One turning vector, and how many steps it has turned:
The counts run from 0 to 194.
-21 -14 23 10 10 29 25 -7 3 23 0 27 28 -24 -8 -5 5 35 30 -12 -19 10 9 -22 -4 4 2 4 18 4 17 21 -21 0 -7 22 -9 8 0 -2 3 11 20 9 -1 -1 3 -6 27 7 7 9 -1 0 13 0 -15 -13 4 -26 -11 -7 3 1 -15 5 7 -14 -1 -12 20 -5 7 0 20 -3 17 -5 10 7 -> 149
13 9 34 1 14 1 5 -1 5 10 -20 14 1 9 8 1 -15 -5 -1 10 -6 -1 -15 6 -4 -2 7 29 11 -12 19 -1 -10 22 3 7 -21 12 17 0 3 -20 -17 0 -30 -1 -21 -9 -3 -6 5 20 6 -6 2 -13 10 -41 9 -14 38 4 -11 -32 -12 -16 -3 -15 19 2 -2 -6 8 26 7 27 12 -4 3 -8 -> 170
-14 -6 0 7 8 -6 14 -16 1 30 5 35 -11 -10 -6 -19 18 14 19 6 -10 18 14 -12 6 5 9 25 -13 -5 6 2 -4 9 21 6 -35 15 -19 3 -20 -10 -7 0 5 2 13 1 -1 17 -12 14 -10 -14 -1 20 -36 -3 -8 -13 5 -12 -9 25 1 -16 -6 -10 -8 -30 11 3 3 -5 11 -14 5 -5 -17 9 -> 186
8 -14 -22 -2 3 -6 -16 20 -24 -7 21 -28 -17 -17 -1 6 11 -8 -14 4 -7 2 8 3 -10 -1 3 -16 -13 12 -21 -8 21 -25 -25 -14 26 -14 7 -6 1 13 4 -6 30 3 3 5 -15 4 -15 -7 2 -13 -15 -7 6 28 -11 20 -22 6 -7 16 -14 28 5 0 -3 7 1 -7 -17 -29 -3 -34 -17 -4 -11 15 -> 160
-3 -33 -11 9 12 15 10 -9 -17 18 8 5 34 -19 -1 1 24 13 -1 -12 -25 3 7 -22 5 2 -6 -11 9 0 6 23 -6 -8 -8 14 -7 -13 -2 1 -6 9 28 12 24 -21 12 0 21 10 7 1 17 7 22 12 -21 11 -9 0 -20 -17 12 24 -13 1 15 3 -2 -17 29 -8 2 -18 12 -17 25 -3 -12 3 -> 148
21 4 -22 -6 -5 -12 -16 10 -6 -9 16 -16 -36 0 -12 -9 -6 -15 -22 -5 17 5 -2 13 -5 0 -7 3 -14 8 -17 -22 34 0 -19 -24 5 -8 13 7 -18 19 -6 -37 5 12 5 6 -27 -5 -9 -14 -17 -14 -11 7 12 12 -14 13 7 9 -11 15 6 11 -1 7 2 2 -9 6 -12 -6 -9 -17 -16 7 -9 20 -> 159
38 -15 3 -4 22 3 -1 -7 -11 7 -12 -15 6 9 14 1 -3 -32 -33 6 8 -5 -30 1 -14 2 -3 23 14 -13 12 -11 -4 22 -5 -6 -7 -9 25 1 1 -18 4 -6 -20 -18 -3 0 -3 -21 15 5 14 -7 14 -5 13 -14 -15 4 26 5 -7 -17 7 -24 9 8 23 8 3 -10 3 24 -7 20 20 4 -20 -1 -> 131
12 5 3 -4 -5 -10 4 6 -23 8 -18 12 -16 25 21 5 9 -10 -14 4 -19 -3 -15 6 19 5 19 18 -14 -13 -9 -2 16 5 4 -5 -21 -4 5 3 -20 -9 -20 -19 -11 0 -23 13 11 -3 -15 44 17 -14 23 17 -4 -9 -8 15 33 -2 -16 2 -9 -15 -6 19 11 -17 -9 -2 20 17 -20 9 28 -6 -12 -14 -> 94
-2 20 13 -10 -21 -5 1 1 -11 4 -13 9 -13 30 11 12 -13 5 17 -2 -23 3 3 9 20 -4 30 5 -14 -3 -11 13 10 -18 24 -6 -10 17 5 3 -10 3 -30 -11 -8 12 -29 9 9 2 -15 31 10 -1 7 9 -9 -24 16 7 15 -4 -16 -12 -23 15 -8 -2 -6 -9 -26 -1 21 1 -22 15 22 -7 4 -2 -> 174
-14 13 6 5 -4 4 5 -9 8 13 17 45 7 7 -20 -6 9 27 13 -3 -7 20 18 0 5 8 19 -12 -16 14 0 9 -10 -1 10 11 -27 6 0 19 -9 9 -1 -19 27 0 8 17 -8 22 -3 -1 6 4 9 35 -20 1 -4 -10 -1 -25 5 7 -3 -16 11 -15 -20 -27 1 16 15 -10 6 -11 -1 1 12 -6 -> 29
7 23 17 0 -2 -6 3 31 -1 -18 26 14 -15 6 -20 2 -7 27 -7 6 4 17 5 25 -10 8 22 -11 -11 24 -11 -4 0 -12 -30 -4 -1 -6 22 13 -2 15 -12 -46 21 6 -12 3 -17 5 -9 -1 2 -1 1 20 14 3 -2 2 7 -5 -3 -12 -13 10 9 -16 -12 7 -10 11 4 -4 2 -13 -14 6 26 -7 -> 122
-11 14 18 7 -3 10 8 -1 16 10 -6 0 -9 -17 -15 -14 -26 19 20 -12 -3 -2 1 11 -11 -8 -14 13 3 13 -2 5 8 -3 -6 -9 21 21 14 -7 -8 18 6 0 -21 16 -28 -18 4 0 1 -14 -27 -2 -17 -28 13 -33 30 -12 -2 20 -15 -4 -11 32 -1 -18 3 17 4 -6 6 4 19 0 4 4 12 25 -> 117
21 -3 -27 0 -8 -9 -12 2 -10 -9 4 -29 -36 -6 -9 -7 -3 -18 -21 -9 20 -4 -6 6 -10 -2 -19 1 -12 11 -21 -23 37 1 -18 -23 19 -10 14 2 -13 13 1 -28 9 12 2 4 -18 -6 -1 -21 -19 -10 -11 -4 16 12 -3 19 1 14 -13 20 7 18 3 10 8 12 -6 -5 -13 3 -8 -18 -6 6 -15 25 -> 119
17 -18 6 10 24 -5 -2 31 -22 -7 0 -11 36 -11 21 18 30 -12 -15 11 -30 1 -9 -1 -7 10 12 -8 1 -13 10 10 -13 -8 -19 7 12 -17 0 -10 19 -22 5 16 10 -17 3 -6 1 -1 -3 18 27 0 1 -1 -2 4 -15 1 -15 9 6 -12 -28 -10 3 -11 0 2 24 -13 3 -15 14 -21 -2 -14 -6 -27 -> 128
20 6 -3 -8 -19 3 -5 0 -20 -6 -9 -6 7 32 16 21 2 -20 -20 -17 -12 -6 -18 6 14 0 13 -13 -3 -1 -15 13 10 -9 2 -8 1 -16 23 9 -5 18 -6 -20 6 -11 -25 10 17 -10 6 23 23 8 31 6 7 -8 11 29 2 -8 -5 -10 -14 -1 13 25 12 -2 -13 -4 26 9 -28 23 36 -2 -5 -8 -> 135
15 1 -20 -6 -17 10 -22 -13 12 5 19 -3 25 18 -12 5 -2 -18 -8 -20 -4 -15 9 2 3 -8 -6 -22 -12 16 -5 -3 -11 -3 8 -1 8 -14 12 18 13 19 17 -5 37 -8 17 0 -19 7 29 -44 22 29 -2 2 0 -6 -2 19 -15 -14 16 -13 0 -12 25 -1 1 3 0 3 15 -7 -3 8 6 10 2 -1 -> 103
-8 -3 29 4 1 8 12 8 -19 3 -15 11 16 5 18 11 6 9 16 13 -31 8 -7 -8 16 -1 26 5 -1 -16 12 17 -14 -14 -1 13 -7 8 -4 -13 6 -14 -13 18 -12 -8 -22 3 22 -1 -9 41 25 -1 14 -8 -8 -19 10 -13 5 -5 -10 -19 -26 7 -4 -6 -3 -10 0 -14 16 -3 -3 8 20 -12 6 -17 -> 16
-8 -7 -4 -2 11 -3 4 -18 4 24 9 34 -10 -8 -13 -19 9 8 7 8 -2 19 20 -6 9 11 6 23 -19 2 3 -4 -6 16 25 5 -34 12 -11 14 -11 -7 -9 -6 9 2 20 12 -25 16 -10 4 -8 -15 0 34 -33 4 -15 -6 20 -17 -5 22 6 -24 -1 -9 -8 -33 5 12 0 -3 6 -7 -9 8 -13 11 -> 146
-1 -5 18 -7 12 -3 4 -5 -18 14 -17 -1 -18 -1 24 0 -1 -9 8 24 -16 8 -1 -8 11 4 18 39 -7 -19 6 0 6 4 18 2 -25 16 -10 -11 -8 -26 -22 18 -34 5 -13 6 12 -10 -22 41 1 -19 -3 -7 -13 -16 -1 -7 29 5 -15 -2 -8 -6 -16 -12 10 -11 -5 -8 0 7 -4 8 14 -8 -18 4 -> 93
26 2 11 -6 -14 8 -7 -11 -10 0 -21 -16 20 26 6 4 -12 -29 -11 -6 14 -9 -21 -2 10 -3 -6 -4 8 -6 2 -5 0 19 4 0 -1 -7 23 1 1 -5 6 -13 -21 -20 -10 10 11 -18 18 12 17 12 24 -11 20 -12 1 5 13 1 -1 -19 9 -8 6 26 21 5 -10 -4 11 30 -20 36 38 -2 0 -8 -> 18
25 3 -4 -9 6 -14 -14 16 1 -21 15 -7 -14 2 -6 -10 -7 -18 -21 22 41 6 -4 23 -2 14 0 -11 -20 5 -6 -35 9 15 -26 -9 -4 -6 9 13 0 -12 -6 -32 -1 -9 9 10 -41 -9 -5 -16 -6 -8 -12 5 19 20 -22 -2 7 3 -4 -1 26 -9 1 5 -3 5 -11 11 -16 11 1 -10 -19 5 -1 -5 -> 46
31 -25 3 5 29 14 -6 5 -14 5 7 -18 27 -5 14 6 4 -23 -28 16 -3 -2 -18 -2 -23 3 2 9 12 -4 17 -8 -19 9 -18 14 4 -15 20 -2 22 -20 21 14 -4 -29 10 -5 -8 -10 16 -5 23 -2 3 -13 17 -4 -15 4 5 6 5 -21 -13 -17 11 -14 22 16 16 -10 -10 -1 6 10 2 6 -6 -5 -> 51
24 -16 7 14 20 -4 -6 29 -29 -1 -5 -10 39 -3 26 14 28 -11 -22 1 -23 -3 -21 1 -5 9 1 -4 5 -17 7 11 -16 -5 -27 -1 7 -23 9 -5 11 -19 8 2 7 -30 1 -8 9 -1 4 17 30 -1 11 -5 3 -1 -11 5 -8 6 2 -15 -25 -12 6 -2 6 0 25 -14 8 -1 8 -9 12 -11 -9 -27 -> 168
5 -6 -23 7 -11 -1 5 -9 -19 9 -19 -23 3 -22 2 -10 9 -14 -1 -17 18 -8 -1 -7 17 4 -33 -4 0 -5 -11 -8 27 11 -18 -15 11 -3 -4 -9 -25 11 13 -7 -16 -6 1 -4 20 -9 2 0 -20 -4 15 -12 1 14 4 7 -20 15 -12 37 22 14 -13 36 8 -7 6 -9 0 5 0 -21 27 -9 -21 15 -> 192
23 -21 -7 -9 3 3 -10 -12 -24 7 -16 -36 -7 10 28 7 3 -39 -19 6 -8 -12 -17 -5 12 -3 -1 17 -1 -20 0 -6 17 3 8 -13 5 -9 -3 -17 -2 -9 2 19 -15 -8 -7 6 5 -18 -7 18 13 -8 6 -18 1 -5 -7 19 5 11 -13 2 1 1 -8 21 24 0 -2 -17 0 1 -24 8 28 -5 -32 9 -> 172
24 9 30 10 16 -5 6 13 10 6 -13 19 11 11 3 0 -5 -2 -8 9 -4 4 -24 9 -7 7 11 21 10 -10 15 -1 -20 24 -3 8 -16 -4 23 9 6 -24 -4 -13 -21 -12 -9 -11 -6 -7 11 14 17 -9 11 2 6 -32 0 -11 40 3 -5 -33 -12 -28 1 -18 11 2 9 1 12 27 1 22 9 0 8 -11 -> 130
15 0 -18 -7 -22 14 -25 -11 7 2 22 -18 25 18 -6 15 -9 -19 -4 -21 -15 -15 9 5 2 -13 -8 -32 -12 8 -10 2 -1 -14 12 -3 17 -11 10 11 16 22 11 13 35 2 7 1 -12 4 21 -33 23 32 -4 -5 -4 -4 5 19 -21 -6 16 -10 -5 6 19 2 5 5 -3 -3 18 -18 -12 11 10 6 -1 0 -> 63
17 21 13 5 14 -17 -4 36 2 -14 12 23 -3 13 -1 4 15 10 -16 15 -12 11 -1 24 -9 11 23 3 -21 2 -3 -8 -7 -5 -18 -8 -2 -14 11 13 0 -18 -18 -30 21 4 -7 -3 -32 13 -5 8 5 -7 -11 20 -2 -1 -13 0 19 -3 -3 -18 -17 -16 2 -23 -17 -9 3 12 10 -6 14 -18 -26 4 8 -23 -> 9
11 -8 -14 24 -5 -7 7 12 -14 13 -12 -5 18 -14 2 -1 24 -6 -13 -40 -20 -9 -9 -6 11 6 -27 -8 13 -8 -12 13 18 -4 -27 -15 12 -18 6 -5 -22 18 18 -9 4 -8 -5 -16 27 5 11 1 -1 -7 20 2 0 -2 6 11 -16 12 0 28 -13 8 -2 27 3 -9 28 -16 18 -6 2 -24 31 -17 -14 3 -> 75
19 -27 -2 -8 19 14 -6 13 -11 -10 13 -20 21 -21 2 0 1 -6 -18 31 28 15 -9 -2 -20 10 2 -10 1 6 15 -22 -16 10 -34 15 6 -11 15 -4 26 -17 18 7 1 -24 17 14 -17 -15 -1 -9 7 -7 -10 -17 24 22 -13 -5 -12 3 7 -9 8 3 12 -11 12 10 6 -5 -29 -3 13 -6 -11 6 0 0 -> 164
-4 19 34 -2 -20 15 6 -8 1 2 -16 16 6 21 3 8 -27 9 21 0 -7 8 -7 3 17 -2 18 4 -4 2 8 9 -9 -1 18 13 -6 12 14 4 2 -3 -15 1 -23 -4 -27 12 20 -7 1 26 7 11 16 -8 8 -35 20 -7 16 -7 -10 -25 -6 -2 1 -3 3 1 -20 -4 23 26 -7 40 33 1 20 -7 -> 57
